Each path below is one point turned by a fixed rotation once a step. After each direction that follows a path, write how fast that rotation turns it, in degrees each step (0 if it stays still).
Each turn is a multiple of 5 degrees from 10 to 175, or 0.
Each row of a path follows its step; steps can be skipped.
path 1
step 0: -16, -18, -6, 8, 0, 7, -4, -4, 7, -5, 10, 18, -3, -5, -7, -7, 16, -10, 2, 16, 13, -5, -4, -18, -11, -10, -6, -9, 4, -13, 5, -10, 9, 5, -3, -8, -19, -3, -10, 8, -11, -1, 7, 0, -1, -1, 2, -6, -3, -3, 22, 4, 2, 0, 5
step 1: -14, -7, 2, -1, -11, 10, 12, -3, -13, 1, -1, 8, -14, 1, 17, 8, 4, -15, -8, 6, 4, 11, 7, 6, -12, 8, 0, -7, -5, -11, -1, -3, 1, 7, 7, -2, 15, -3, 18, 14, 4, 13, 0, -11, 17, 11, -12, -5, 7, 13, 2, -12, 0, -2, 13
step 2: -2, -3, 9, 2, 5, 7, 6, 9, -3, -11, -13, -7, 10, -17, -18, -1, 4, -2, -12, 23, -1, -15, -5, 0, -8, -3, -4, -15, 17, -8, 7, -14, -3, -13, 3, -4, -4, -3, 4, 7, -2, 1, -1, -1, 8, -10, 5, -9, -9, -6, 4, -6, -9, -3, 26
step 3: -3, -4, -18, -4, 4, -2, 12, -20, 3, -9, 10, -9, 2, -8, 9, -8, -6, -8, -5, 2, 20, -3, 4, -1, 6, -1, -1, -6, 5, -1, 10, -8, 5, 6, -14, -20, 3, 1, 0, 18, 4, 3, -4, -8, 9, 21, -5, -14, 5, 10, 14, -8, 15, -7, 6
step 4: -1, -12, 9, 19, -6, 15, 8, 9, 4, -13, -10, -14, -4, -6, 7, 2, -12, -9, 1, -2, 4, -9, -5, 3, -6, 10, 7, -6, -2, -11, -1, -5, 1, -5, 7, 15, -7, -20, 0, 2, 15, 2, 9, -9, -3, -2, -4, 2, -2, 0, 16, -24, -6, -16, 10
step 5: -8, 3, -4, 1, 5, 5, 5, -20, 1, -10, -9, 3, -1, -13, 7, 1, 15, 1, -12, 15, 12, -5, -7, -5, 6, -10, 0, -9, -9, -3, -2, 9, 6, -18, 0, -26, 4, -2, 4, -9, 2, 1, 5, -9, 1, -9, 7, -7, -13, -5, 10, -19, 14, 3, -1
step 6: 13, -1, -12, 1, -17, -6, 18, 1, 8, -11, -15, 1, -24, -3, 4, -6, -13, -11, 7, 2, 16, -4, 8, -1, -15, -5, -10, -16, 5, -13, 7, 0, -2, -7, -2, 3, 8, -3, -6, 16, 8, 7, -5, -2, 4, -8, -4, 12, 0, 12, 12, -4, 1, -3, -8
step 7: -5, -18, 3, 0, -10, 16, -4, -4, 6, 7, -7, 0, 6, -11, -2, -6, -4, -6, -4, 1, 2, -7, -11, -27, 2, 1, -4, -5, -3, -7, 4, 6, 0, -12, 9, -11, 1, -18, 6, -2, -10, 14, 7, 23, 0, 0, 6, -7, 2, 14, 3, -22, 5, 4, 10
step 8: 5, 5, -7, -9, 5, 18, 5, 3, 10, -2, -5, -2, -5, -8, -3, -4, 9, -4, -6, 17, 22, 2, 9, 3, -14, 5, -6, -8, -5, 9, -3, -3, -16, 1, 15, -10, 2, -6, -7, 8, -3, -3, -4, -17, 13, 10, -10, 6, -14, 19, 0, -12, 8, 3, -12
step 9: -6, -15, -11, 13, -13, -1, 0, -7, 4, -3, -2, 6, -5, -10, -15, -9, -17, -3, -27, 1, 4, -16, -8, 1, -7, -5, 11, -13, 5, -5, 8, -1, -6, -7, 6, 11, -4, 16, 10, 1, -5, 3, 10, 5, 0, 6, -9, 14, -6, 9, 14, -10, 1, 8, 8
-2, 1, 1, 1, -2, -3, 5, -3, -4, 3, -4, 1, -1, -2, -1, 3, 0, 1, 3, 1, -1, 0, -1, 1, -1, -2, 1, 0, -2, -2, 1, 2, 5, -3, 0, 2, 2, 4, 4, 1, 2, 1, -2, -1, 3, -5, 1, -1, -3, 3, 0, 6, -1, 5, 2 | 85
2, 1, -2, -2, 1, -1, 2, 5, 1, 3, 1, 2, -3, -3, 0, 0, 0, 6, 3, -2, -1, -1, 1, 2, -3, 6, 2, -6, -4, 1, 4, -2, 2, 3, -1, 1, 5, -1, 0, 0, 1, 2, -1, -4, 1, 0, 1, 4, 0, -1, -1, -1, 2, -3, 1 | 155
path 2
step 0: -11, 5, 4, -15, 8, -3, 4, -4, -1, -1, -3, 6, 10, -1, -15, 16, -8, -9, -14, 8, -1, -1, -5, 17, 1, -11, 2, 1, -3, 11, 10, 14, 8, 9, -4, 6, 19, -2, -2, -14, -7, 4, -6, -7, -2, -12, -13, 18, -9, 0, 11, 13, -7, 3, 9
step 1: 4, -11, 5, 2, 16, -5, 0, 0, -6, -2, -10, -11, 8, 6, -21, 16, 3, 0, -1, 4, -1, -15, 6, -5, 2, 2, -12, -7, 7, 9, 2, 10, 13, -18, -9, -2, -8, -5, 19, -5, -2, -4, 2, -1, 5, -24, -7, 0, 7, 3, 0, -10, 4, -2, -20
step 2: 15, -3, -12, 4, 12, -3, 17, -2, -9, 10, -7, 1, 7, 9, 2, 11, -22, 6, -3, -9, 10, -5, 5, 5, 6, 0, -5, -3, 6, 11, -16, -7, 14, 7, -3, -3, -9, -10, -13, -12, 2, 0, 2, 11, 0, -6, 8, -10, -12, 21, -12, 7, 5, -4, 4
step 3: 10, 3, -22, -14, -6, -19, -10, -2, 6, -2, -7, -7, -9, 2, -3, -2, -7, -2, -2, 0, -17, -5, -3, 8, 1, -4, -5, 11, 6, 11, -6, -3, 9, 10, -17, 13, -6, 9, -6, 0, -12, -12, -25, -1, -7, -3, -10, 4, -15, -1, 4, 2, 3, -9, -3
step 4: -16, 1, -7, 5, -12, 4, 4, -3, -7, 1, -5, -7, -1, 16, -3, 1, 0, -10, 8, -4, -4, -16, 6, -6, 15, 9, 2, 6, 2, 2, -2, 16, 6, 9, -1, -3, -7, -3, -5, -18, 0, 18, -12, -19, -5, -19, 3, 21, -2, 0, 11, -8, -9, -1, -4
step 5: 2, 6, 6, -2, 7, -4, 5, -20, -7, 8, -8, -1, -4, -11, 4, 12, -2, -9, 5, -17, 18, -7, -9, 0, -1, 1, -16, -16, 20, 15, -3, 8, 23, 4, 12, -9, 0, -1, 4, 4, -2, 2, -15, -9, -3, 1, 0, 3, 6, -5, 4, 4, 3, 6, -11
step 6: -3, 5, -5, 11, 5, -3, 0, 1, -16, 4, 0, 4, -2, -1, 6, 14, -7, 8, -9, -2, 14, 1, -4, -14, -14, -8, 10, 16, 3, 21, 1, 5, 5, 19, -14, 9, 11, -3, 12, 10, -3, -6, -10, 6, -1, -22, 6, 1, -9, 7, -3, 6, 5, -5, -9
step 7: -9, -16, -4, -6, 1, -7, -4, 8, 4, 7, -9, -11, 17, 15, -1, 12, -4, -17, 10, -3, -5, 2, 4, 13, -3, -15, 2, -4, -7, 5, -12, -4, 13, 0, 3, 10, 13, -3, -2, 7, 6, -7, -19, -6, 4, -25, 2, 0, 1, -3, -3, 1, -10, -9, 9
step 8: -19, 22, -6, -16, -4, 0, -1, -1, 1, -4, -9, -20, 9, 1, -10, -5, -18, -9, 1, -3, 6, -18, 8, 6, 2, 8, -15, -7, 8, 9, -11, 0, 2, -1, -6, -6, -3, -18, 17, -4, -3, -3, 6, 2, 9, -10, -9, 2, -10, 7, 0, -1, 4, 1, 2
step 9: 8, 3, -6, 12, 5, -16, 7, 14, -10, -4, -6, -5, -9, 12, 0, 10, -16, -14, -13, 5, 8, -14, -6, -12, 2, 6, 0, -9, 2, 23, 1, 1, 7, -4, 5, -3, -9, -1, -1, -7, -21, 3, -5, -11, -11, 0, -1, -5, 0, -9, -12, 5, 16, -5, 9
3, -2, 3, 3, 2, 0, 1, 0, -1, -6, 4, 4, -5, -1, 1, -2, 1, -3, -3, -2, 5, 4, 0, 3, -2, 1, -1, -1, 1, 2, 2, 6, 0, 0, 0, -1, 1, -2, 1, -3, 2, -1, -1, -2, 0, -2, -2, 2, 0, -2, 3, -1, -5, -1, -1 | 70
3, -1, -2, 1, 4, -1, -1, -1, 0, -6, -2, -4, 0, 0, 4, -1, -2, 6, -1, -1, 5, 2, 4, -1, -4, -1, 4, 1, -5, 1, 1, -3, 4, 3, -3, 1, 0, 1, -4, 1, -1, 1, -3, -1, 2, 3, 1, -1, 0, -2, 0, 2, 2, 2, 1 | 100
path 3
step 0: 1, 5, -3, -6, 6, -8, 0, 8, 0, -3, 11, 9, -12, 8, -1, -4, -7, 5, 3, 15, 10, 8, 3, -11, 10, -13, 4, -3, -4, 5, -6, -5, -8, 5, 10, 9, 10, 2, -10, -13, -8, 25, 1, -4, -13, -8, 3, 6, 24, 11, 3, 1, 0, -8, 7
step 1: -3, 9, 4, 1, -11, 13, 2, -2, 7, -11, 7, 11, 4, -1, 2, -12, -13, 7, -11, 0, 3, -4, 1, -9, 3, -3, 8, 15, -8, -22, 2, 6, 8, -4, -25, 12, 18, 1, -2, -4, -2, -9, 7, 1, -1, -12, 4, 3, 5, 4, -13, -7, 5, 7, 4
step 2: 1, 12, -6, 8, -10, 7, -10, 23, -11, 7, 7, -1, 7, -5, -11, 12, -12, -4, -9, 4, 10, -8, 4, 6, -1, -5, -3, 8, -5, 6, -3, 12, -2, 1, -2, -2, 3, 15, -5, -7, -10, 7, -1, -26, -10, -1, 0, 2, -7, 17, 1, 3, 1, -10, -8
step 3: -16, 8, -5, -3, -18, 4, -8, 0, 11, -13, 13, 11, 5, 6, -7, -6, -8, 5, 1, 11, -6, 3, -2, -21, 2, 2, -4, -8, -2, 6, 12, -1, 0, 13, -2, 10, 1, -11, -12, 1, -4, 13, 6, -4, 5, 8, -9, -7, 18, 6, 6, -9, 5, -9, 5
step 4: 7, 8, -1, 19, -2, -5, 9, 1, -7, -7, -2, 17, 14, 8, -6, -5, -11, -10, -3, -3, 14, 11, 5, 3, 2, -4, 4, 6, -13, -11, 8, -4, 6, -5, -12, -6, 20, 1, 12, -1, -19, 7, 8, 3, -1, -5, -8, -11, -1, 8, -3, -6, 15, 2, -7
step 5: 13, -1, 5, -2, -8, 0, -3, 25, -1, 5, 0, 8, 10, -7, 9, 6, -6, 6, -1, 13, 6, 5, -8, -2, 3, -7, 5, 13, 7, 10, -9, 8, 5, -10, 6, 4, 6, -6, -26, -11, 2, 2, 7, -11, -8, -4, -16, -3, 10, 3, 2, -2, 10, -9, 0
step 6: -3, 20, 8, 10, -10, 12, 7, -6, 3, -17, 13, 14, -6, 0, -9, -5, -5, 3, -6, -6, 5, 8, -2, -9, 17, 10, -13, -5, -6, 0, -4, 13, -15, 6, -6, 1, 1, -5, -5, -15, 8, 11, 10, 1, -12, -6, 0, -9, 9, 3, -8, -5, -3, 5, -1
step 7: -13, -3, -8, 16, -6, 0, -10, 13, -8, 3, 3, 21, 4, 12, -2, -4, -8, 3, 2, 11, 12, -1, 1, 6, -10, 2, -4, 13, 5, -7, -6, 4, -1, 9, -4, -3, 19, 8, 2, -7, -16, -5, -9, -11, -5, -1, -14, -1, 0, -4, -17, -7, -4, 8, -1
step 8: -5, -1, -3, 0, 7, 2, 3, 23, 10, -10, 1, 4, 6, -8, 1, -3, -12, -5, 3, 11, 10, -5, -1, -14, 14, 6, -4, 2, -9, -5, 1, 9, 1, -7, 4, -3, -3, 5, -22, -2, -2, 11, 18, -9, 11, 13, 3, -6, -1, 0, -1, -15, -3, -19, -3
step 9: -1, 6, -1, 13, -10, -2, 6, -5, 11, -7, -8, -3, -7, -4, -18, -11, -2, 7, -11, 1, 19, 5, -1, 3, -12, 10, -4, -9, 1, 8, -2, 6, 0, 8, -16, -3, 15, 0, 2, -5, 5, 10, 10, -8, -4, 0, -9, -9, 10, 7, 1, -19, 20, 7, 3
1, 3, -2, 4, 1, 1, -4, -2, 5, 1, 0, -3, 3, 2, -1, -2, 0, -2, -2, -1, 1, 0, 1, 4, -1, -1, 1, 1, -3, 2, -1, 2, -2, -1, -5, -7, 2, -4, 2, 2, -2, -2, -2, 3, 1, -5, -3, 2, -1, 0, -3, -1, 0, 1, 2 | 135
-4, -5, -2, 0, 1, 1, -2, 1, 0, -1, 4, 5, 1, -1, 0, -1, 1, -3, 1, 0, -2, 4, 0, 0, 0, -2, 1, -4, 1, -2, 2, -3, -1, 2, 4, -3, 4, -2, 4, -3, -6, 1, -2, 5, -2, 2, 2, 2, 0, -1, 1, -2, -3, -3, 4 | 100
1, 3, -2, -1, 4, 0, -2, 2, 2, 0, 0, 3, 4, -3, -2, -6, 2, 2, 5, 1, -1, -4, -2, -4, 0, -4, 2, -2, -2, 1, -3, 0, -4, 2, 2, -1, -3, -1, -1, 0, 3, 1, 1, 1, -2, 2, 0, 5, 1, -2, 0, 2, 3, -3, -4 | 135
-5, 2, 0, -1, -2, 2, 0, 1, 2, 1, 1, -3, 2, 1, -2, 3, -2, 0, 4, 0, -1, -5, 3, -1, -3, 1, -2, 3, 0, 0, 2, 4, -1, 5, 1, 1, -1, 0, 3, -2, -3, -1, -1, -4, 3, 2, 3, -1, -3, -2, -4, -3, -5, -1, -3 | 70
path 4
step 0: -10, 3, -7, -15, 3, 1, 5, -10, 14, -16, 3, 10, -9, 1, 0, 1, -11, 6, -6, 15, -2, 11, 10, -3, 6, -1, -14, -5, -1, -6, 1, -5, 5, 8, -1, 4, 4, 11, 18, 10, -7, 3, 4, 18, 9, -23, 9, -1, -6, 4, 3, 10, 10, -6, -17
step 1: -6, 4, -1, -4, -3, 6, 11, -8, 1, -11, 11, 16, 11, 3, 9, -11, -5, 0, 3, 9, -8, 3, 10, -13, 8, 3, 9, -10, -2, 1, 0, 1, 22, 17, 4, 1, -8, 18, 4, 14, 1, 9, -14, 4, 7, -1, 1, -3, -5, -7, -11, -15, 10, 13, 11
step 2: 0, 7, -11, -9, -2, -6, -4, -6, -17, -8, 14, 4, -3, -1, -7, 16, -13, 2, -1, -11, -7, 18, 8, 2, 12, -2, 9, -20, 4, -11, 1, 0, 5, -1, -6, -4, 2, 5, -2, -7, 2, 5, -5, 10, 22, 5, 20, -3, 8, -4, 4, -19, 6, 4, -2
step 3: -1, 2, -9, 10, 9, 8, 15, -8, 4, -10, 18, 3, 5, -2, -6, -4, 6, 3, -3, -17, -10, 7, -4, -4, 15, 2, -4, -15, -15, -14, -5, 4, 6, -4, -13, 3, -1, 16, 10, 0, 1, 5, 13, 6, -4, -3, 8, 1, 0, -3, 13, 14, 10, 16, -9
step 4: -9, 0, 5, 12, 6, 4, 13, -2, -7, -7, 12, -4, 19, 6, 2, 4, -1, -6, 13, 0, 7, 0, -1, 2, -7, 0, 6, 3, -10, -15, -3, 15, 6, 10, -7, 5, -8, -9, -7, -1, 10, 12, -2, 13, 6, 6, 3, -12, 17, -19, 1, 1, 18, 14, 11
step 5: 0, -4, -14, -6, 1, -1, 6, -6, 6, -12, 4, -4, 6, -3, -13, 10, -7, -10, 10, 2, 3, 17, 9, 1, -12, 16, 2, 6, -1, -6, -8, 1, -11, 1, -10, 4, -6, -9, 4, -8, 17, 3, 16, -8, 15, -4, 17, -7, 12, 7, 24, -1, 7, -3, -1
step 6: 1, -1, -1, -2, -4, 5, 15, -5, 10, -8, 11, -15, 10, 10, -5, -6, -9, 0, 6, 7, -11, 13, -6, -6, 6, 2, -7, 22, -3, -10, -6, 3, 6, 6, -3, 1, -12, 4, 11, 1, -12, 0, 17, -7, -8, -22, -8, 0, 8, 11, 6, 2, 17, 8, 10
step 7: 0, -6, 27, 1, -6, -1, 5, 7, -11, -9, 1, -3, 6, 0, -1, 4, -13, -4, 2, 5, -16, 6, 10, 8, -12, 10, 2, 2, 17, -9, -12, 6, 8, 10, 3, 8, -3, -8, 12, 7, 5, 5, 6, 12, 7, -5, 2, -8, 2, 13, -8, -15, 17, -1, 10
step 8: 4, -5, 1, -14, -7, 7, 6, -18, -2, 1, 19, -11, -7, -19, 12, 2, -3, 3, -6, -9, -19, 6, 6, 0, -3, 12, -3, -9, 7, 1, -12, 5, 1, 8, -6, -2, -4, -2, 7, 9, 2, -10, 6, -16, 4, 3, 8, 6, 7, 22, 13, -15, -2, 3, 3
step 9: -4, 7, 10, -6, 3, 10, 5, 1, -8, 5, 24, -14, 3, -4, 11, -4, -4, 17, -2, -4, -23, -7, -1, 6, 14, -12, -4, 1, -10, -1, -2, 3, -2, -5, -16, 1, -11, -13, -4, 3, -3, -6, 5, 18, -12, -17, 4, -5, 2, 5, 1, -8, 7, 4, 3
-2, -2, 0, -2, 1, -1, 2, -2, 3, 1, -1, 0, 4, 3, 1, 3, 1, 1, 4, 1, 5, -1, 0, 0, -5, -1, 4, 2, -7, -2, 1, -3, -4, 2, 1, 3, -1, -2, -2, -1, 0, 2, 0, 0, -4, -3, 2, 1, -1, 0, 4, 2, 0, -3, -3 | 60
-3, 3, 0, -3, 2, 3, -1, 3, 0, 2, 4, -1, -1, 2, 2, 0, -2, 1, -1, 2, 0, -2, -4, -2, 1, 2, 2, 1, 0, -4, -3, 1, 2, 2, -3, 2, -1, 3, -5, -5, 0, 1, -1, -5, -3, 0, -4, 2, 2, -3, -5, -2, 1, -3, 2 | 145
4, 1, 5, 1, 5, 3, 3, 3, -1, -1, 1, 2, 2, 3, 0, 1, -2, 0, -5, 0, -2, -4, 1, -2, -1, 2, -4, 2, -4, 1, 1, 0, 1, -1, 4, -4, -1, 0, 1, 2, -1, 2, -2, 1, -1, -1, -1, -1, -2, -1, -2, 4, 7, -1, -2 | 120
